Look-ups in named tables: a row name and a column name give one cell, copied from the table.

vurip
|  | fimuru | kosilut | pebituk | golavo | sebusa | tiz | dumaz |
|---|---|---|---|---|---|---|---|
| damupok | 111 | 107 | 103 | 97 | 116 | 109 | 87 |
| kez | 114 | 113 | 108 | 59 | 114 | 112 | 147 |
| givav | 110 | 121 | 113 | 100 | 113 | 117 | 156 |
| dak | 110 | 107 | 115 | 168 | 112 | 116 | 220 |
| fuzirot | 118 | 111 | 113 | 208 | 116 | 110 | 131 |
| mibe | 116 | 118 | 113 | 119 | 114 | 113 | 54 |
| mivob | 114 | 110 | 110 | 39 | 114 | 112 | 85 |

What is the golavo of mibe in vurip?
119
What is the kosilut of dak in vurip?
107
What is the tiz of damupok in vurip?
109
What is the fimuru of mibe in vurip?
116
What is the fimuru of fuzirot in vurip?
118
What is the sebusa of mibe in vurip?
114
What is the pebituk of kez in vurip?
108
What is the fimuru of dak in vurip?
110
What is the pebituk of damupok in vurip?
103
What is the tiz of givav in vurip?
117
What is the kosilut of givav in vurip?
121
What is the dumaz of givav in vurip?
156
What is the sebusa of dak in vurip?
112
What is the kosilut of kez in vurip?
113

vofe:
	sok	mobos	kurib	fifidod	zitomos	gupale
vufilu	7.26	-7.99	-27.63	5.78	-35.59	-31.80
lim	-27.26	55.55	-4.37	7.72	-19.18	-0.03
votif	-21.56	45.04	-0.52	4.05	-19.29	3.64
muniv	-42.90	47.93	-7.99	11.34	-8.05	-9.97
neto	-38.80	-3.68	-25.41	2.26	7.61	-24.60
zolerer	36.28	-3.83	-18.12	-15.49	-28.51	-25.63
nuze	-37.80	50.68	-44.64	15.26	-6.84	-46.28
gim	-43.41	5.54	-14.67	3.37	5.41	-10.96
saragi	-43.56	62.79	-17.23	14.81	-11.94	-13.16
sibu	-23.11	37.59	-48.89	10.26	-9.18	-53.27
viv	-18.10	10.96	28.77	-7.61	-14.58	37.02
vuv	3.66	34.50	-3.00	-3.23	-27.56	-2.64
beg	9.58	67.60	9.34	-0.09	-42.49	11.71
patesi	15.46	67.84	6.59	-0.90	-44.79	7.15

sibu, fifidod -> 10.26
vufilu, mobos -> -7.99
saragi, fifidod -> 14.81
vufilu, zitomos -> -35.59
zolerer, mobos -> -3.83
neto, kurib -> -25.41
saragi, gupale -> -13.16
viv, fifidod -> -7.61
muniv, kurib -> -7.99
votif, gupale -> 3.64
muniv, fifidod -> 11.34
saragi, mobos -> 62.79
neto, sok -> -38.80
patesi, zitomos -> -44.79
votif, sok -> -21.56
patesi, mobos -> 67.84
vufilu, fifidod -> 5.78
lim, zitomos -> -19.18
nuze, gupale -> -46.28

fedisar:
|  | zibib | dides | seb | lalofel | neb | bir | ril |
|---|---|---|---|---|---|---|---|
| limedon | 0.7 | 0.8 | 0.2 | 0.4 | 0.2 | 0.7 | 0.8 |
| dup | 0.9 | 0.4 | 0.3 | 0.5 | 0.2 | 0.3 | 0.5 |
| tad | 0.8 | 0.7 | 0.8 | 0.4 | 0.7 | 0.8 | 0.9 |
| konanav | 0.3 | 0.7 | 0.7 | 0.1 | 0.6 | 0.8 | 0.5 |
| mutun | 0.3 | 0.8 | 0.5 | 0.1 | 0.4 | 0.1 | 0.4 |
| pusaru | 0.6 | 0.4 | 0.6 | 0.6 | 0.2 | 0.9 | 0.7 |
| tifidi | 0.7 | 0.7 | 0.2 | 0.3 | 0.9 | 0.3 | 0.7 |
| viro | 0.9 | 0.8 | 0.9 | 0.2 | 0.2 | 0.6 | 0.9 |
| mubok | 0.4 | 0.5 | 0.9 | 0.8 | 0.3 | 0.2 | 0.8 |
| vutag | 0.9 | 0.3 | 0.2 | 0.8 | 0.8 | 0.9 | 0.7 |
| gimat | 0.7 | 0.2 | 0.5 | 0.2 | 0.9 | 0.2 | 0.8 |
| tefuf | 0.8 | 0.8 | 0.4 | 0.2 | 0.2 | 0.8 | 0.2 |
| povuf | 0.8 | 0.8 | 0.6 | 0.2 | 0.1 | 0.7 | 0.3 |

What is the ril of pusaru in fedisar? 0.7
What is the dides of pusaru in fedisar? 0.4
What is the dides of vutag in fedisar? 0.3
What is the neb of konanav in fedisar? 0.6
What is the bir of gimat in fedisar? 0.2
What is the bir of tad in fedisar? 0.8
What is the zibib of mutun in fedisar? 0.3
What is the dides of viro in fedisar? 0.8
What is the bir of vutag in fedisar? 0.9
What is the lalofel of mubok in fedisar? 0.8
What is the ril of dup in fedisar? 0.5
What is the ril of povuf in fedisar? 0.3
What is the bir of tifidi in fedisar? 0.3
What is the neb of povuf in fedisar? 0.1
What is the seb of tifidi in fedisar? 0.2
What is the zibib of tad in fedisar? 0.8

zaz =
|  | movo | kevipo | gitu | nebugiz | fes | mezus | kon | kisago | rok | lok |
|---|---|---|---|---|---|---|---|---|---|---|
| lumuza | 166 | 152 | 91 | 124 | 116 | 134 | 148 | 161 | 162 | 116 |
| num | 142 | 136 | 157 | 118 | 15 | 121 | 132 | 176 | 184 | 151 |
| rut | 126 | 146 | 171 | 108 | 97 | 90 | 101 | 192 | 138 | 170 |
| tek | 137 | 135 | 154 | 93 | 186 | 146 | 52 | 195 | 138 | 152 |

What is the kisago of lumuza in zaz?
161
What is the fes of num in zaz?
15
What is the kevipo of tek in zaz?
135
What is the nebugiz of lumuza in zaz?
124
What is the movo of lumuza in zaz?
166
What is the fes of rut in zaz?
97
What is the gitu of rut in zaz?
171
What is the kevipo of lumuza in zaz?
152
What is the kisago of rut in zaz?
192
What is the kon of rut in zaz?
101
What is the mezus of rut in zaz?
90
What is the rok of num in zaz?
184

fepotot =
         vuf  zopu
gezezu  52.9  74.7
mezad    1.2  36.1
tol     42.8  55.7
par     56.3  89.1
vap     40.5  48.4

What is the zopu of mezad in fepotot?
36.1
What is the vuf of par in fepotot?
56.3
What is the vuf of gezezu in fepotot?
52.9
What is the vuf of mezad in fepotot?
1.2
What is the zopu of gezezu in fepotot?
74.7
What is the vuf of vap in fepotot?
40.5
What is the vuf of tol in fepotot?
42.8
What is the zopu of vap in fepotot?
48.4
What is the zopu of tol in fepotot?
55.7
What is the zopu of par in fepotot?
89.1
Row with the largest vuf: par

zum =
|  | notaso | vozog | dusebog | gav | tokisi | vulato | vur | vot |
|---|---|---|---|---|---|---|---|---|
| fasono | 36 | 226 | 139 | 102 | 11 | 42 | 229 | 113 |
| bekegas | 204 | 100 | 32 | 7 | 66 | 92 | 236 | 117 |
| vof | 113 | 227 | 85 | 126 | 56 | 25 | 187 | 109 |
| saf | 228 | 27 | 86 | 97 | 195 | 181 | 161 | 87 |
| sinub | 194 | 35 | 128 | 117 | 131 | 186 | 234 | 136 |
| nusuziz | 28 | 26 | 28 | 237 | 164 | 46 | 140 | 113 |
| dak | 90 | 159 | 55 | 172 | 207 | 196 | 62 | 141 |
| bogep | 160 | 84 | 212 | 164 | 170 | 191 | 194 | 225 |

What is the gav of bekegas in zum? 7
What is the vur of bekegas in zum? 236
What is the vozog of fasono in zum? 226
What is the vot of sinub in zum? 136
What is the gav of saf in zum? 97
What is the vot of vof in zum? 109
What is the tokisi of fasono in zum? 11
What is the vulato of fasono in zum? 42
What is the tokisi of sinub in zum? 131
What is the dusebog of saf in zum? 86
What is the gav of sinub in zum? 117
What is the vot of fasono in zum? 113

